(in the rows, 128 means zero)
The rows below come in pairs that one turn or mirror swaps. Which row does each named row swap with?
The rows were stretched afterwards, more along some directions than others.
mim: [111 129 140 136 132 110 122 134 121 108 116 134 113 100 115 163 126]
dobom: [117 119 126 116 165 127 138 169 123 151 105 149 134 109 111 152 159]
zun: [136 145 120 135 117 109 110  90 127 112 157 126 112 133 144 113 121]
nud: [133 101 113 139 108 171 140 154 151 117 116 134 143 125 128 167 137]
zub: [114 114 113 143 113 172 136 167 141 118 122 121 150 109 131 162 128]
Kaneg: [137 134 149 122 126 135 152 122 147 131 107 126 150 119 112 155 128]
nofug: [ 94 141 130 128 158  83 113 136 115 125 162 137 125 103 150 126 125]
subiz: [109 124 122 129 113 170 141 162 156 129 110 117 140 110 131 161 133]
fek: [118 135 135 143 116  92 107 103 132  99 142 118 112 131 135 101 107]
Gem: [ 88 111 128 140 147 101 126 157  97  92 123 150 132 110 130 155 137]
zulom: [121 119 113 146 110 102 112 115 115  99 133 106 117 125 120 115 124]
Bok: [126 129 134 152 105  94 109 104 138 104 148 118 110 130 136 120 118]
Runo: [123 113 114 111 152 129 141 161 115 144 110 150 137 111 120 166 164]
luv: [131 138 128 133 117  99 118 103 125 121 150 110 114 136 130 110 131]
Lugub: [105 137 118 108 159  93 121 141  97 149 132 124 138  99 128 119 135]
Ligeg: [ 99 141 124 115 141  96 125 134 114 133 142 119 132 104 153 117 124]
batos: [144 123 129 104 121 128 146 123 127 130  77 126 131 128 100 138 147]
Fem: [136 150 146 135 119 146 143 120 164 140 104 117 149 112 124 155 136]
ruva: [149 136 146 103 127 143 158 115 145 138  95 127 152 118 111 159 143]
bog: [142 121 129 108 123 119 147 117 134 129  84 125 120 125  99 132 143]
sapa: [101 133 108 119 135 105 123 142 118 136 157 117 122 114 156 115 126]
Daba: [127 120 133 119 127 125 142 135 130 116  80 124 125 125  94 136 146]
zozu: [120 109 120 133 113 167 143 163 153 121 105 130 149 116 136 157 136]
Pabo: [122 105 106 110 155 126 136 159 118 151 112 158 130 112 118 147 156]
Boke: [149 136 148 128 124 140 138 102 149 132 116 130 137 131 115 150 145]
rupun: [150 133 154 121 123 135 154 107 148 123 100 127 148 124 118 154 148]
nota: [122 126 134 154 114  91 105 100 120  96 150 126 114 132 143 119 123]
nam: [ 92 133 105 113 141 111 120 157 108 140 153 123 131 110 146 122 135]
Ter: [148 139 147 126 119 143 144 107 138 126 107 118 150 122 110 146 133]
lede: [110 160 119 108 148 113 122 131 121 146 152 127 128 102 154 126 125]
Noge: [149 148 148 117 130 140 141 104 148 148 112 122 146 118 115 146 139]
gol: [127 124 125 149 112  93 110  96 122  97 152 120 115 136 145 110 121]
sas: [ 96 146 138 116 141  90 123 131 111 128 133 122 131 101 146 125 125]
bof: [135 136 149 113 152  97 113 103 104 135 108 159 124 116 106 132 128]
pizik: [130 133 161 141 132 105 127 122 133 118 102 126 121 129 116 122 119]
bug: [129 130 118 130 120  91 115  94 116 115 158 120 114 139 143 100 126]
vuku: [118  93 109 155 102 164 132 160 148 101 125 136 143 128 130 159 120]
fasop: [114 115 108 141 101 171 133 153 150 113 119 116 141 113 131 160 129]
suze: [110 119 110 147 103 163 131 149 149 109 110 129 151 115 134 158 132]
rer: [ 95 138 124 108 147  86 118 133 103 134 140 141 136 102 143 123 129]

Swapped with Daba: dobom
Swapped with gol: Ligeg
Swapped with suze: Fem

